In the rows, 128 means zero.
The rows of D fall into 4 groups, which share some directions, and each row is roughly a mix of its group's hidden directions, except one row that fits no group.
D:
[[127 136 132 134 105 144 104 143  82  95  86]
 [166 151 100  77 107 146 121 118 115 146 126]
 [114 126 112 110 133  79  82  99 116 132 107]
 [133 144 155 126 152 137 122  91  76 150 147]
 [128 193 119 129 150 119 152 113 122 145 154]
 [200 102 135 127 123 145 116 111 127 126 122]
 [ 85 109 123 150 126 117  99 144  91  91 122]
 [128  98 121 111 139  85 174 121 129  93 138]
 [149 116 115  93 136 178 128 146 165 128 149]
 [117 128 148 141 188 136 124 146 124 153  91]
 [ 90 125 142 111 152 138 114 117 170 132  84]
 [174  95 101 127 111 126 131 144 117 138 172]
 [164 173 129 144 105 116 159 117  96 120 111]
 [150 158 127 133 119  99 137  91 142  91  92]
 [141  97  96 111 102  90  97 152 145 130 110]
 [123 139 159 113  86 149 171 103 113 125 148]
 [123 144 104 110  86 121 139 166 140 113  87]
 [ 91 164 135 109 146 176 141 133 137 136 102]
 [122 150 174 123 107 142 142  82 102 135 146]
 [132 161 149 108 138 148 157 108 127 179 149]
 [ 74 167 142 112 137 115  96 118 149 125 125]
 [135 133 167 130  73 142 101 143 138 156 127]
 [145  93 171 116  99 140 121 152 161 149 135]
 [146 101  83  90 121 158 125 135 123 159 117]
 [135 143 130 135  75 151 129 181 118 120 132]
 [ 72 121 140 145 127 139  78 130 111 125 116]
 [108 132  56 129 133 116 135 150 130 121 107]
 [166 124 141 115 106 129  75 144 151 149 148]
 [113  78  97 114 118 142  97 126 129 157 101]
 [164 123 122 147 136 126 106 123 119 193 126]
 [121  88 151 130 100 147  74 120 113 114 127]
 [121 133 128 114 164 110 117  87  77 144 117]
 [139  91  96 109 141 167 132 133 119 145  87]
 [145 140 141 192 126 164 121 132 128 134 153]
 [111 162 150 130 103 107 141 133 119  92  83]
 [146 130 134 107 120 103 149 130 197 122 129]
 [133 153  81 157  89 136 119 145 107 107 114]
 [122 113 136 124 169 100 163 129  78 113 121]
 [115 114 101  94  85 133  93 142 153 118 107]
 [104 160  75 124 109 132 111 153 102 111 124]
 [111 127 156 117 125 151 119  74  86 142 134]
 [161 126 109 105 125 160  98 119  98 110 165]
 [162 135 124 115 175 163  92 138 120 148 128]
 [136 133 108 103 159 145 117 178 135 107  92]
 [126 105 166  93 126 155 166 153 113 115 146]
 [152 149 157 122 116 138 155 113 100  76 118]
 [133 107 172 151 150 112 165 147 108 144 103]
 [110  97  83 140 153 123  95 117 137 163 126]
 [144 139  98 104 130 108 176 164 121 100 126]
 [100 180 129 133 138 120 161 141 117 138 167]
 [ 94 147 155 118 171 124 113  96 154 126 105]
 [109 113 154 145 141  93 147 135 183 111 129]
 [129 139 157  86 114 151 118 110  85 139 157]
 [170  89 139 125 160 139 137 116 144 119 168]
 [166 144 119 107 129 165 159 127 105 169 130]
 [ 84 137 124 104 165 121 126  92 103 154 123]
 [115 104  83 146 143 120  92  98 136 160 120]
 [143 113 116 158  87 111 127 149  89 107 157]
 [ 90 154 148 114 131 122 120 133 180 132  96]
 [106 129 114 131 133 149 182 141 142 122  81]
 [109  98 169 112 119 122 141 155 138  80 137]
 [109 102 128 144  95 103  99 127 159 171 132]
 [ 86 175 102 146 136 124 110 105 143 141 108]
 [137 139 155 138 158  81 132 134  95 106  97]
 [ 86 137 150 131 136  99 102  81 146 139 120]
 [126 171 138 104 138 119 133  91 158 166 142]
 [136 105 123 151 131 145 152  78 120 131 174]
 [145 142 111 126 159 121 170 104 156 157 159]
 [101 111 123  96 114 134 171 176 114 121 123]
 [142 112 101  91 115 136 108 149  98  82 129]
 [172 103 100 140 118 129 136 183 124 125 132]
 [157 143 106 119  96 160 158 112  97 105 147]
 [100 107 147 120 142 131 109  91 136 177 104]
 [115 109 162 165  89 105 146 108 142 116 106]
 [ 88 135 129 102 141 130  95  91 149 148 158]
 [118 147 107  70 155 132  95 138 150 132 129]
 [162 134 146 112 167 175 113 148 137 145 144]
 [137  99 127 132 103 119  96 148 118  68 130]
 [171 185 109 132 110 132 148 110 131 142 129]
 [125 101 119 123  98  92  94 137 113  81 121]
 [120 144 131 120  87 161 125 165 107 105 163]
 [144 125 135 102 138 159 120 121 116 100 188]
 [113 166 162 147 171 105 117 115 140 117 153]
 [124 136 147 138 178 147 174 122 135 155 147]
 [150 154 100 147 150 135 116  92 138 172 109]
 [144 108 170 107  95 134 108 159 154 139 105]
 [164 125 157 120 120 138 164 129 120  73 126]
 [166 107 143 112 131 120 152 140 152  79 104]
 [102 164 148 105 147 145 144  99 143 142  86]
 [111 114 104 148 148 128 165  91  99 155 152]
 [168 139 124 158 136 122 100 113 111  82 104]
 [ 94 137 159 139 159 137 135 100 163 144  97]
 [111 140 108 129 170  89 131 108  86 120 111]
 [138 110  88 113  81 142 136 116 159 140 156]
 [ 86 160 148 110 154 125 110 119 167 132 104]
 [178 116 125 149 115 123 154 141  90 107 155]
 [123 140  88 133  81 139 109 101 145 155 151]
 [118 116 117 107 156 124 176 110 134  97 166]
 [118 133 152 119 186 123  89 149 108 136 121]
 [129 132  80 110 128 105  89 139  89 138 112]
 [111 160 136 184 132 124 116 133 129 100 163]
 [115 151 187 128 130 115 102 144 130  93 141]
 [173 157 121 120  95 102 154 131 103 135 152]
 [146 150  96  97 149 102 112 124 136 176 116]
 [112 153 150  80 153 157 135 117 161 112 122]
 [ 92  71 134 122 143 156 110 144 108 115 124]
 [ 94 119 137  82 155 144 147 125  87 124 115]
 [109 113 111 148 130 128  92 124 143 186 150]
 [114 154 165 109 119 137  92 122  89 134  97]
 [131 125  97 144 106 123 179 122 160 129 164]
 [132 172 169 127 133 130 138 140 110  79 122]
 [101 105 126  77 159 132 155 118 109 119 106]
 [160 139 130 169 126 113 143 162 119 130 175]
 [134 180 168 153 130 122  98 115 106 132 140]
 [ 86 149 159  99 147 125 141 142 129  98 161]
 [107 103 146 152 111  96 107  82 109 107 139]
 [123 179 117 135 127 120 170 154 118  99 147]
 [107 120 108 150 116 103  82 147 122 132 172]
 [110 108 103 145  81 111 107 131 143 157  95]
 [132 124 127 116 162 109 126 104  63 121 120]
 [121 146  99 146 135 120 128  87 136 175 160]
 [126 138 172  94 154 110 147  86 133 120 111]
 [143 123 113 140 103 145  79 118 125 176 146]
 [ 81 150 131 140 115 152 166 130 124  98 100]
 [124 116 142 162 165  97 146 132  96  90 134]
 [166 133 128 112 187 130 138 135 152 156 136]
 [112 120  88 117 101 123 173 112 166 123 139]
 [ 78  81 133 131 168 117 123 134 127 130 117]
 [137 169 146 164 140 146 151 121 150 155 161]
 [104 152  78 154 119 123  96 109 110 151 120]
 [182 133 149 137 128  85 150 122 140 122 155]
 [140 106 134 174 125  77 119 113 104 117 114]
 [132 130 145 103 154 117 163 127  69 120 141]
 [143 123 148 110 155 160 160 129 141 126 180]
 [160 151 132  86 142 125 177 124 110 141 142]
 [180 125 131 172 123 161 112 126 112 119 144]
 [115  99 148 107 124 165 130 122 171 110 163]
 [139  93  99 125 143 130 173 104 118 149 160]
 [130 120 110 113 126 192 128 155 132 124  94]
 [ 93 151 141 127 104 168 149  97 124 155 150]
 [140  79  96 139 117  93  94 126 116 138 112]
 [123 126 112 117 103 157 104 107 138 131 189]
 [118 144 149 140 100 132 101 166 142 174 151]
 [147 125 131 170 102  93 133 117 107 140 172]
 [131 131 111 120 103 140 146  84  94  93  99]
 [175 167 150 126 114 139 140 142  99 102 111]
 [110 105 154  66  99 133 111 118 131 139 127]
 [100 136 119 122  81 172 111 155 139 146 136]
 [145 164 110 109 156 127 157 112  85 154 131]
 [162 116 120 130 153 126 124 161 123  74 104]
 [146 154 148 113 135 148 176 124 141 169 149]
 [ 96 128 103 103  73 117  96 141 129 128 138]
 [ 97 179 140 120 123 127 118 104 155 155 156]
 [117 150 106 154 110  92 170 105 133 148 103]
 [122 140  89 154  72 141 107 145 122 144 125]
 [130 148 179  96 102 137 133 163 117 115 108]
 [116 134 179 127 114 116 150  97 154  98 104]
 [145 152 168  92 124 123 159 122 137 126 170]
 [126 128 112  78 105 172 147 112 136 156 132]]

Here is one row of each group, with its name. Which group are the others in?
[ 97 112 137 112 130 139  86 108 109 176 115]  <21>
[113 139 137  94 157 105 178 131  94 131 134]  <74>
[127 132 113  81  75 119 114 143 144 117 152]  <100>
[ 81 112 153 117 140 116 137 147 142  79 114]  <23>

[ 89 150  74 130 111 121 105 146 137 122 107]  <74>
[ 98 103 139  89 123 145 161 163 133 153 145]  <21>
[135 129 147 191 102  93 144 137 119 125 134]  <100>
[175 135 136 107 164 150 103 146 151 150 141]  <23>
[140  98 139 100 130 141  96  90 102 158 104]  <74>
[ 90 158 142 104 131 143 118 157 156  98 100]  <100>
[134  85 120 109 117 121 134 163 179 143 116]  <21>
[155 120 119 118 121 108 141 148 139 127  60]  <100>
[ 84 112  73 134 136 116 123 102 136 146 117]  <23>
[121 145 114 126 112  73  94 113  91 116 123]  <100>
[161 116 172  89 104 145 134 117 146 137 152]  <74>
[166 124 117 148  89 110 143 166 109 114 155]  <100>
[142 107 119 126 124 106 127 154  97  66 128]  <74>
[ 92 144 136  93  90 131 137 161 134 160 115]  <21>
